(in the rows, 128 means zero)
The rows of T fall into 4 groups, and each row is roughly a mix of its group's hidden directions; some rows fit no group.
T (138 x 10):
[[154  76 183 124 104 148 156  98 120 131]
 [103 170  92 149 150  79 108 129 167 114]
 [127  70  94 139 120 136 120 179 149 163]
 [113 119 128 132 113 193 148 179 165 120]
 [132 215 131 113 142 136 109 113 140 113]
 [109 121 179 108  96 136 121  79 100 165]
 [129 148  94  97 124 164 134 174 123  73]
 [132 165 112 146 153  94  73 131 120 175]
 [108  99 168  90 136 185 153 106 141 143]
 [142 137  72 161 113  70 142 138 128 101]
 [100 104 160 121 121 154 156  79  83 102]
 [168 193 155 121 115 116 157  92 131 132]
 [159 147  84 157  69 101 109 139 131 147]
 [ 95 167 145 151 128 163  86 109 106 171]
 [104 173 129 144 111 181  82 127 126 161]
 [124 194 119 152 126 108 158 145 177 118]
 [141 188 119  84 123 145 139 105 137  80]
 [121  95 112 107 132 171 159 151 117  66]
 [131 162 179 127 129 138 104  84 107 176]
 [165 104  69 156 119 103 155 166 126 122]
 [169 163 123 160 128  99 112 105  90 173]
 [145 179 146 130 184 142 108 126 171 145]
 [151 144  85 163  91  68 132 130 131 110]
 [115  90 184  91 117 169 149 131 102 119]
 [122 189 113 128 178 131 127  88 153 108]
 [119  73 103 141 142  97  92 154 170 113]
 [ 73 105 121 126 172  78  98 125 135 130]
 [159 149 136 153  82  73 116 102 138 159]
 [160 111 168 134 115 122 107 159 129 195]
 [143 113 126 114 147  97 188 139 140  71]
 [142 186  90 129 143 135 128 115 143  69]
 [ 82  99 147 133 128 161 146 101  87  84]
 [175 153 117 117 145 193 130 155 107 110]
 [131 214 126 140 142 147 110 114 117 147]
 [128 156 132 158 151  63  90 108 153 139]
 [173 185 162  91 111 117 140 124 152 140]
 [152  74 117 120  98  72 151  99 131 135]
 [140  75 152 102  91 172 102  99 130 125]
 [128 129 135 120  92 196  82 137 136 157]
 [128  77 164 113  84 154 157 113  93 122]
 [135 185 142 117 122 137  76  84 102 136]
 [104 124 176  87 114 181 154 107 112 139]
 [129 168 162 118 100 184  88 108 129 145]
 [125 109 198 135 131 152 135 127  96 174]
 [120 148  63 145 128  91 115 159 151  96]
 [132 137 145 116  64 160 173 152 101 136]
 [107  77 155 105 135 151 152 111  75 152]
 [166 171 103 171 119  94 138 167 122 106]
 [163 150  73 157 156 102 143 147 130  89]
 [ 84 181 112 143 115 157 146 128  78 118]
 [131 117  76 153 145  99 130 162 178  98]
 [127 189 102 139 174 117 146 137 156  94]
 [103  75 123 125 119 137 175 157 124  79]
 [186  97 141 113  84  96 117 107 111 151]
 [111  85 142 143 125 104 104 130 159 195]
 [148  76 124 121  78  94 130  92 133 159]
 [114 102 115 118 115 148 167 177 163  80]
 [153 145 111 144  82 120  66 109 157 146]
 [138 138  89 140 120 136 121 191 181 143]
 [161 138  76 169 141  79 115 151 135 112]
 [ 88  74 158  90 145 142 122 166 139 141]
 [120 170 169 132 151 146 121  97 104 183]
 [133 116 166 125 144 177  96  75 139 157]
 [136 120 128 123  87  70 109 118  95 177]
 [ 87 163  87 142 165 138 155 158 115  95]
 [ 97 146 117 135 149 197 122 172 125 107]
 [118 122  85 101 112 133 159 143  86  72]
 [ 90 119 124 158 102 129  75  87  94 146]
 [ 89 122  90 136  91  89 123 173 145 101]
 [130 158 151 141 117 132  74 112 130 193]
 [123  94  97 145 158  88 130 153 181 102]
 [133  87 146 139  96 115 133 118  70 176]
 [117  57 115 141 122 119 174 159 147 137]
 [146  83 171 114 100 123 145 118 116 186]
 [104 121 139 117 129 184 166 131 113  70]
 [102 148  91 114 143 130 144 121 142  53]
 [125 113 189 129  89 147 137 140 119 183]
 [117 162  75 130 158 103 115 118  89  87]
 [184 153 173 114 109 132 118  97 111 166]
 [156 195 119 153 118  95 120 107 105 159]
 [ 98  68 127 115 132 166 163 136 110  91]
 [ 91 126 196  98 135 145 108 103 101 138]
 [134  88 185 104  97 141 142 112 105 167]
 [143 139 123 147 159 130 158  98 147 200]
 [ 78  68 138 121 146 164 142 122  97 120]
 [178 149 190 118 157 134 154 130 147 146]
 [190 167 121 114  92  98 117 136 157 141]
 [138 107 180  89 119 136 147 115 123 189]
 [114 117  87 106  68 132 120 144  81 105]
 [147 108 162  95  82 152 117  74 109 122]
 [155 183 146 117 132 100  80  90 117 145]
 [132 180  93 148 150  99  97 121 156  88]
 [111 184 140 104 137 151 146  96 121  74]
 [ 85  91 191  97 142 149 114 120 128 136]
 [102 141 166 111  94  95 102  85 132 169]
 [116 204 119 134 149 113 140  95 141  95]
 [170 166 106  92 133 189 120 130 115 118]
 [117  49 118 128 106 149 164 149 136 128]
 [141 134  98 127  80 121 151 114  78 178]
 [147 173  83 152 168 109 161 135 139  98]
 [134 159  80 151 147 105 130 152 157  74]
 [118 104 154 121 110 158 119  78  78 165]
 [103 168 172  94 126 168 111  88 129 111]
 [ 94 160 137  91 162 172 141 115 121  84]
 [102 193 112 174 120  95 148 130 111 135]
 [141 160  78 104 112 148 123 134 128  64]
 [113  73 120 110 156 153 173 154 153 101]
 [129 130 177 114 110 188 103  90 126 149]
 [125 135  71 147 147 116 126 158 151  69]
 [113 115  93  98 129 150 118 127 156  56]
 [122 125  81 123 152 155 142 161 144  65]
 [106  82 136 144 145 164 155 185 149 143]
 [154 175 128 166 106  89  85 123 124 158]
 [118  53 159 126 117 161 153 141 131 147]
 [120  98  80 137  96  82 133  84 102 132]
 [147 138  95 122  92 135 151 162 100  67]
 [131 125  76 143 174 125 172 134 100  91]
 [135 125 108 114 183  91 138 130  90  78]
 [163 157  93 105 167 165 170 110 125 146]
 [140 207 146 118 142 145  98 133 142 153]
 [ 86 138 110 121 170 159 142 135 125  66]
 [142 118  92 123 127 140 152 165 136  55]
 [153 102  68 139 112  84 138 143 132  88]
 [140  70 171 108 103 134 161 121 112 164]
 [135 112  85 121 138 106 173 158 142  72]
 [ 92 141 152 126 164 176  90 116 168 143]
 [ 82 117 162 127 161 163  97 129 105 171]
 [100 115  60 143 143 125 126 149 143  79]
 [139 170 155 111 102 123  85 112 111 184]
 [127 160  98 129 178 124 140 177 136  83]
 [125 101 148 143 102 127  88 111 103 196]
 [119  74 172 110 117 145 106 154 116 175]
 [120  89 147 136  97  95  80 132 108 176]
 [134 171 105 140 143  87  88 123 100  80]
 [124  98  90 130 124 124 144 176 162  74]
 [101 191 147 122 176 121 138 139 156 103]
 [130 127 177 150 163  99 135 151 155 181]
 [157  89  95 153 100  68 144 125 132 109]]

Here is one row of each group, with its name. Which group are the others in?
[ 99 120 167 109 147 125  84 127 156 184] | C
[119 116 192 147 113 124 151 109 151 181] | H
[128  83 174 120 114 180 131 136  83 130] | Y
[116  71 103 126 116 128 143 178 165  98] | W

[130 130  85 118 165 137 162 139 136  62] | W
[121 208 102 145 146 114  94 127 126 131] | H
[186 136  88 125 136 136 152 140 130  72] | C
[142 194 119 135 150 150 129 140 129  70] | Y
[138  89  81 122 111 128 163 171 158  96] | H
[135 117  68 157  89  93 138 120 105  96] | C
[ 94 175  93 138 115 163 101 102  93 108] | H
[118  59 165 120 107 122 140 125 115 172] | Y
[117 157 106 121 165 143 167 139 158  69] | W
[136 121 108 147 147  46 128 114 123 157] | H
[163  69 156 102  95  92 121 131 137 148] | C
[104  88 150  92 112 165 177 148 104 117] | W
